In the rows, 128 means zero.
Rows swapped in pairs by one turn or mirror: which row each one swaps with:
Feg: [127 152 122 106 139 113 138 147 131 114 148 145 131 122 133 143 118]
koru: [139 160 109 116 121 155 114 149 125 104 119 158 121 131 156 137 124]
guzo: [129 157 108 117 145 106 125 142 131 105 148 140 123 139 138 140 123]
bek: [146 158 109 118 138 117 125 143 129 101 135 129 141 102 169 122 108]
mizu: [142 171  99 129 119 126 127 153 113 143 119 134 142 128 141 118 139]
vozi: [131 162 108 136 117 125 126 158 123 138 121 134 136 121 147 112 133]
Pel: [111 167 116 124 129 139 108 126 132 123 151 126 121 126 152 134 123]
Tomu: [108 159 103  99 122 121 124 139 127 111 143 136 128 130 147 117 107]
Sofu: [135 172 100 129 119 125 120 156 123 140 113 136 137 125 143 116 136]
dozi: [139 157  82 104 144 115 103 140 119 118 133 138 154 146 141 137 125]
beme: [134 179 108 107 131 153 117 133 123 113 124 121 171 122 156 139 122]
zatov: [114 152 113 111 131 143 112 126 137 134 157 127 134 123 146 129 115]
tez: [124 154 115 136 122 155 121 138 131 121 148 138 130 128 159 141 134]
Dure: [135 158 104 111 124 149 114 144 128 102 112 157 125 126 144 143 122]
koze: [137 175 107 102 128 150 115 124 125 116 120 131 169 125 139 137 113]
Sop: [118 167 116 130 123 161 127 134 138 110 133 140 136 118 144 136 137]
met: [134 171 103 124 118 139 125 155 118 144 122 133 146 118 148 112 140]
mamet: [151 157  96 104 143 111 133 142 123 110 137 130 139 106 168 125 118]
vorap: [134 162 133 102 135 124 130 137 110 123 145 156 138 118 137 145 122]
vapob: [146 157  92 107 146 112 105 139 119 121 138 136 159 147 139 133 127]
muzoz: [142 153  87 111 137 120 108 126 113 114 133 142 159 153 147 131 127]
zive: [141 168  96 115 135 114 130 140 125  99 129 128 141 102 175 128 118]
zata: [134 175 105 108 127 157 114 126 121 114 129 132 175 119 147 135 130]
zanof: [140 155 120 109 138 137 127 142 109 111 142 166 132 128 144 151 133]
tiv: [132 153 119 111 142 129 128 138 124 105 134 167 126 118 136 140 136]
sunu: [141 151  92 108 144 114 115 144 119 121 130 140 162 151 143 127 134]
paduf: [134 170 112 136 113 129 122 156 111 135 122 140 138 126 146 113 133]
dab: [140 152  89 107 139 114 111 141 109 117 130 140 157 152 143 121 130]
molu: [151 164  96 113 138 122 132 136 127 107 133 120 146 101 170 128 115]
vili: [127 174  94 105 126 156 113 129 120 113 123 134 169 118 145 141 127]
Giz: [153 163  99 108 146 113 128 149 119 106 137 128 141 110 172 130 119]
fam: [140 173 104 124 115 142 125 150 115 145 121 131 136 119 150 119 138]
poz: [145 159  93 107 143 109 105 136 116 110 138 140 163 145 147 126 127]
revo: [128 141 115 126 133 146 107 123 130 134 153 139 134 125 162 131 127]
turar: [138 168 126 110 149 129 129 140 109 109 154 151 132 113 140 140 126]
Tedil: [127 154 115 131 141 150 108 134 131 133 156 135 130 122 144 122 132]
kiv: [138 175 108 104 129 157 111 132 123 110 120 124 166 119 150 134 115]
sebuk: [105 160  95 106 119 120 118 130 124 108 140 131 126 135 147 125 112]
mab: [144 164 109 122 135 116 132 148 123 100 132 128 137 102 172 131 115]
rulek: [137 180 109 110 124 154 107 132 125 118 123 132 172 122 144 130 126]

tiv is swapped with Pel
Tedil is swapped with turar
rulek is swapped with poz
vorap is swapped with revo

